array([[  17.30,  -18.40,  -54.65,  100.73,  -15.84,  -23.17],
       [-116.81,  143.94,   24.10,  -11.17,  202.69,  205.56]]) gives -11.17

array([[ 0.02, -0.02,  0.05,  0.12, -0.03],
       [ 0.20,  0.13, -0.16,  0.05,  0.22],
       [-0.09, -0.05,  0.16,  0.10, -0.04]]) gives -0.16

array([[-0.169, -0.102, -0.044,  0.121,  0.007, -0.101,  0.122],
       [ 0.109, -0.075, -0.209, -0.187, -0.104,  0.030,  0.084],
       [-0.001, -0.217, -0.133, -0.134,  0.074, -0.222,  0.165]]) gives -0.104

array([[ -5.4,   2.6,  15.9,  15.3,  -9.1, -12.5,  10.1],
       [ -5.4,  14.3,  15.9,  15.3,  -9.1, -12.5,  12.3]]) gives -9.1

array([[-0.17, -0.01, -0.19,  0.09, -0.10,  0.06, -0.11],
       [-0.22, -0.12, -0.02,  0.20, -0.02,  0.23,  0.07]]) gives -0.02

array([[ 0.077, -0.286,  1.207,  0.585],
       [-1.352, -0.797,  0.204,  0.009],
       [-0.805,  1.291,  0.105, -0.013]]) gives -0.797

array([[ 0.068, -0.030,  0.023, -0.045],
       [-0.041,  0.062, -0.224, -0.176],
       [ 0.113, -0.206, -0.108, -0.217]]) gives 0.062
---
[[-13.7  -0.8  28.0 -20.9]
 [  8.6  41.5 -27.0   1.6]
 [ 19.9  -8.9 -55.0  34.0]] ans = -0.8

[[ -9.1   4.4  11.8 -28.6   1.1  23.0]
 [ 15.1  -3.6 -48.7 -14.9   3.6  35.1]
 [ 16.5  -5.3  -5.1   3.3   4.4  14.3]] ans = -28.6

[[-30.5   2.3  25.4 -23.5 -30.1  -7.3]
 [ 10.9  -7.6  -2.2 -15.1 -12.1 -31.2]
 [-18.4   0.1  41.9 -16.9  -3.5  48.9]] ans = -23.5

[[ 12.0 -14.0   7.8  -2.5 -46.2]
 [-23.6  -6.6  19.2   8.7  13.2]
 [-21.6  -4.4  14.7  11.3  11.6]] ans = 7.8

[[  7.9   4.7  43.2 -20.4]
 [-18.3  18.4  40.3 -28.9]
 [  8.9  12.9  42.4 -26.4]] ans = 4.7

[[ 46.5 -31.4 -28.7   8.8]
 [ 59.0  10.3  55.9 -38.0]
 [  2.5   0.9 -38.5  18.7]] ans = -31.4

[[-54.3   8.0 -55.5 -55.1   8.6   7.9]
 [ 38.4  -3.5  37.4  36.9  -3.8  -2.9]
 [ -4.0   2.0  -4.2  -4.0   2.5   1.7]] ans = -55.1
---
[[-41.0  -6.7 -13.0  15.8]
 [ 60.9 -15.9 -28.2 -50.7]
 [ 40.9   2.1  -3.8 -35.3]] result: 40.9

[[21.0 -7.8 -4.6 33.1]
 [-1.6 -6.7 -1.2 -9.0]
 [-3.3 43.6 52.6 60.6]] result: -3.3

[[ 14.1 -44.8  30.0   2.3]
 [ 37.4 -55.6 -25.0  28.0]
 [-20.0  54.8   0.0  -5.2]] result: -20.0

[[-0.4 -0.3  0.5  2.2]
 [-0.8 -1.2 -0.4  0.9]
 [44.2 -2.8 -1.1 -2.7]] result: 44.2

[[ -0.6  34.3 -25.2 -10.6]
 [  0.8  21.0 -30.0 -12.3]
 [  0.9  -1.3   0.2 -59.3]] result: 0.9

[[-43.5  11.1  -4.3   5.4]
 [ 39.1  -8.3   4.1  -9.1]
 [  4.9 -32.4  -8.3  27.7]] result: 4.9
---
[[ -8.122  -9.974 -13.487   7.714   0.936   5.140  -8.496]
 [-14.101 -13.248   1.741   7.020  12.770 -10.861   8.542]] => -10.861

[ 17.1  -7.5  -3.6 -16.5   8.9] => -16.5

[-1.0 -0.9  1.1  0.8] => 1.1

[ 0.14  0.18 -0.07 -0.14 -0.04  0.06] => -0.04

[[-11.81  10.25  -6.76  -3.41]
 [-13.99  11.08  -6.76  -5.04]] => -6.76

[[-0.16 -0.17 -0.05 -0.05  0.02 -0.13 -0.15]
 [-0.02  0.02 -0.07 -0.13  0.03  0.12 -0.02]] => 0.12
---
[[ 15.1 -33.6   5.4 -19.5  25.6 -24.5   4.1]
 [ 28.9  -8.9 -14.9 -43.5  15.4 -15.2 -21.0]] => 15.1

[[ -2.2   4.2  27.3 -31.0 -42.7 -25.6  -4.2]
 [  6.6 -24.6  46.5 -30.3   3.3 -29.0  28.0]
 [  1.3  19.2 -23.1   2.0 -13.3 -13.2 -12.2]] => 6.6

[[ 24.0  10.8  -3.5  31.8]
 [ 36.0  -6.7 -13.1 -51.9]
 [ 40.4  13.3  -3.9  25.1]] => 36.0

[[ 17.7 -17.4  23.5  -4.1]
 [ -0.8  15.1 -11.5  -9.3]
 [-33.8 -48.4  36.0 -44.0]] => -0.8

[[ 27.7  21.7 -25.1  41.0  34.5  -3.8]
 [ 43.7  -6.5  28.4 -33.9   6.0  22.1]
 [-11.1  18.8 -22.1  50.1 -33.4  36.0]] => 43.7

[[ 11.4 -53.6 -13.9  45.8 -11.9 -14.5]
 [-18.2  44.0  33.0 -27.3  29.1  27.4]] => 11.4
---
[[ 745  114 -561   -6]
 [-484  453 -181 -422]
 [  74  553 -705  130]] | -561

[[154 155 127 149 156]
 [212 209 204 211 211]
 [ 31  35  49  29  27]] | 149

[[ 94  42 229  83  48  15 164]
 [ 73 229 175  80  52  54 222]
 [148  29  11 193 174 112 119]] | 15

[[-29  12  12  49 -21]
 [-15  11  18  40  -4]
 [-20  10  19  44  -7]] | 49

[[47 26 17 14  0 64  4]
 [46 22 50 11 31 21 76]
 [48 23 34  3 11 46 23]] | 64

[[50 13 83 31 37 58]
 [47 60 32 52 45 38]
 [52 44 52 48 30 48]] | 37
